Each row is where one point has got to under a steady rotation. How many ticks took it there?
The counts run from 0 to 1169.
[145 145 115 100 111 148 159 140 129 175  96 140 121 115 113 127 107 164
 124 137 116 128 141 130  57 132 143 159 118 131 138  95 103 114 203 170
 104 137] => 159
[137 131  65 103 143 161 148 122  88 126 139  95 111  81 123 128 145 129
 152 158 132 150 107 160 142 157 106 130 169 134 119 151  94 127 116 129
  61 124] => 843
[154 165 123 160 158 146 128 119 129 159 106 118  83  94 135 126 155 167
 167 118 138  98 118 153 101 112 135 120  94 195 124 159 108 121 148 158
  92 145] => 241
[148 117 145 100 173 153 141 129 107 130 152 126  69  99 110 100 125 165
 151 111 127  83 112 130 111 113 122 129  95 149 122 135  55  96 168 154
  99 162] => 957
[149 164  82 103 139 139 141 132 109 136 124 132 170  70  92 109 125 159
  86 140  87 103 109 138  98 116 115 170 148 121 121 139 109 145 172 125
  94 117] => 382
[166 148 134 118 145 158 118 185 129 164 151 140  67 106  79 160 149 149
 116 113 123 127 153 133  96  76 132 145 135 157  87 123 106 121 142 145
 128 146] => 310
[147 128 116  76  88 120 146 170 101 145 113 116 125 115 110 133 117 118
 212 129 137 112 137 153  87 121 127 133 136 150 121 121 121 106 114 212
 140 155] => 895
[160 134  98 112 160 145 142 106 125 132 128 135 131  50 101 104 112 158
 155 123 165  86  98 151 118 130 101 142 101 164 151 158 100 144 163 164
 116 115] => 232
[145 136 119 102 138 137 136 134 116 145 121 157 137  64  89 114 125 116
 135 102 183  46 116 175 122 105 154 134 112 136 132 128 129 128 145 171
 130 139] => 230
[130 125 101 115  96 158 176 103 124 124 122 142 162 131 116 135 103 108
 116 175 169 155  78 143 107 137  99 131 140 130 167 103 142 135 152 124
  69 139] => 108
[153 146  82 124 129 157 140 138  99 138  87 103  85 108 136 175 173 143
 157 115 150 152 133 146 139 149 118 161 125 187 112 163 108 139 140 129
  96 154] => 909
[106 132 140  85 118 147 144 105 117 139 146 140 166 147  69 164 128  85
  73 126 126 152 117 180 105  99  96 141 123 133 139 112 157 112 149 102
  89 162] => 41
[147 178  96 113 110 101 189 120  93 111 121 122 138 147 116 123 167 137
 102 127 139 167 148 128  65 126 119 141 133 127 108 107  97 100 154 131
  76 140] => 769
[178 128 112 110 125 158 120 126 141 142 112 147  90 125  83 148 104 146
 176  79 173 107 105 148 124 118  99 152  93 184 142 127 144 142 103 153
 130 154] => 82
[139 142 127 100 122 150 128 129 100 129  93 140 170 113 103 104 113 154
  99 133  88 101 136 132  99  99 120 174 106 127 139 138 112 147 213 134
  85 147] => 875
[190 164 102 130 106 180 122 129 123 170 112 126 111 136 122 143  75 169
 130 153 144 143  89 118  79 134 102 148 126 153 161 125 142 124 151 140
 107 122] => 981
[148 138 125 111  98 156 105 135  79 131 140 106 112 149  72 172 145 111
 116  90 147 162 144 161 132 132  92 158 152 132 121 107 115 113  98 118
  88 163] => 1084
[182 173 133 147 152 143 138 122 140 129 130 148 158 107 107 117 139 169
  95 133  95  91  86  99  78 103  92 152 118 153 161 137 117 150 166 132
 114 145] => 1039
[138 143 127 120 123 171 147 131  91 141 148 117 150 120  92 105 119 111
  79 153 182 182 137 136  93 111 102 136 120 103 170 132 140 108 174 121
  82 142] => 931
[131 137 152 112 120 164 132 137 106 151 112 102 131 102  88  92  96 131
 217 114 149 124 112 158  98 102 138 123 106 155 122 130 147 131 103 167
  89 157] => 403
[144 159  92 149 127 146 175  99 102 155 132  99 126 104 124 106 152 135
 160 163 144 143  78 117  82 162 100 121 163 136 179 120 127 103 131 158
  93 139] => 833
[169 149 129 115 105 161 129 155 108  95 149 146 181 129  79 113 132 101
 100 141 148 119 118 121 115  84 106 159 152  91 149 130 139 168 121 109
  85 153] => 48
[159 149 108 154 119 158 153 113  97 156 136 108 116 104 113 114 136 127
 144 156 184 124  79 113  86 157 107 115 154 127 185 104 134 100 122 160
 100 141] => 832
[146 179 110 123 103 121 154 158  71 115 143 114 135 116  91 128 170 106
  99 134 179 116 134 133  82  98 154 131 158 105  92  95 111 107 128 125
  90 150] => 771
[181 141  81  96 124 156 116 129 137 131 114 130  90 137 127 150  94 184
 163 125  93 100 105 162 117 103 131 155 117 185 101 144 108 140 144 131
  98 129] => 1131
[176 139  98  92 118 153  99 167 131 160 104 155  98 115 110 166 114 124
 172  96 116  84 147 181 142 106 123 146 118 162 122 144 129 140 101 170
 106 149] => 80
[147 151 102 101 105 134 175  98 120 110  98 133 162 130 148 154 151 111
 125 164 149 139 114 161 104 172 120 131 148 113 142 115  96 115 160 124
  41 136] => 110
[140 146  92 169  88 134 110  85 108 108 109 112 151 124 110 141 158 146
 112 147 156 143 110 148 114 142  86 167 159 150 176 125 111 147 179 129
  76 119] => 1155
[142 163 149 142 106 117  92 153  97 128 152 128 152  91  60 119 157 148
 102 112 127 121 170 147  90  74 105 145 148 126 122 115  90 136 154 166
 101 119] => 713
[145 141  99 131 102 137 109 131  69 122 100 107 118 102 143 128 189 112
 158 134 162  95 141 155 149 161 125 147 153 124 163 148  87 116 164 164
  89 152] => 506
[148 166 172 133  71 121 114 157 124 149 113 132 168 149 101 144 134 118
 154 131 125 125 143 142  72 111 114 131 146 131 153  98 131 131 121 195
  93 160] => 492
[161 165  96  82 108 109 121 139  80 115 143 131 145 137 103  86 126 152
 105 113 101 103 164 128  79  97 115 156 123 105 127 119  97  99 174 151
 104 129] => 218
[142 155 142  94 142 156 155 132  82 122 143 118 136 144 134 122 123  84
 153 149 165 110 104 156 127  82 131  96  95 133 130 146 148  99  96 123
  67 183] => 1012
[148 134 124 103 115 151 139 129 103 131 147 118 106 180  77 153 135 101
 136  98 165 186 144 161  98  95 104 128 114 150 130 114 159  94 102 125
  98 167] => 32
[143 175 113 124  93 112 155 144  62 126 121 118 149 143 137 125 166 119
 115 145 110 121 129 122 106 126 106 134 145 106 121  99  88  99 122 148
  56 168] => 276
[168 134 103  63 115 127 142 133 147 118 147 175 166  95  71 135 115 116
 115 121 146  83 128 171  88 112 135 141 159 107 122 106 128 136 137 152
 111 112] => 385
[ 94 119 110 127  78 131 133 160  74 133 130 104 110 140 118 120 134  83
 167 162 151 111 131 172 126  90 127 120 135 149 138 111 147 113 119 181
  87 166] => 344
[156 172 134 123  79 131 104 157 126 135  84 147 155 145  95 174 106 147
 121 117 114 109 141 168 104  76 122 161 118 167  95 118 125 161 143 144
  87 142] => 483
[139 131 107 120 104 144 131 117  75 116  92 102 126 118 152 120 164 123
 165 134 178 106 145 155 125 163 132 152 128 131 165 142  94 104 187 160
  89 155] => 505
[163 155 149  94 168 141 143 101 115  95 148 103 123 154 117 165 165 140
 128 117 126 157 129 144  87 108 110 133 115 160  99 167  90 101 155  91
  86 148] => 859
[137 148 121 137 127 134 134  98  94 134 128  87 110 124 130 139 126 122
 168 134 204 154 116 171 113 134  95  95  98 175 156 143 127  94 122 159
  95 132] => 182
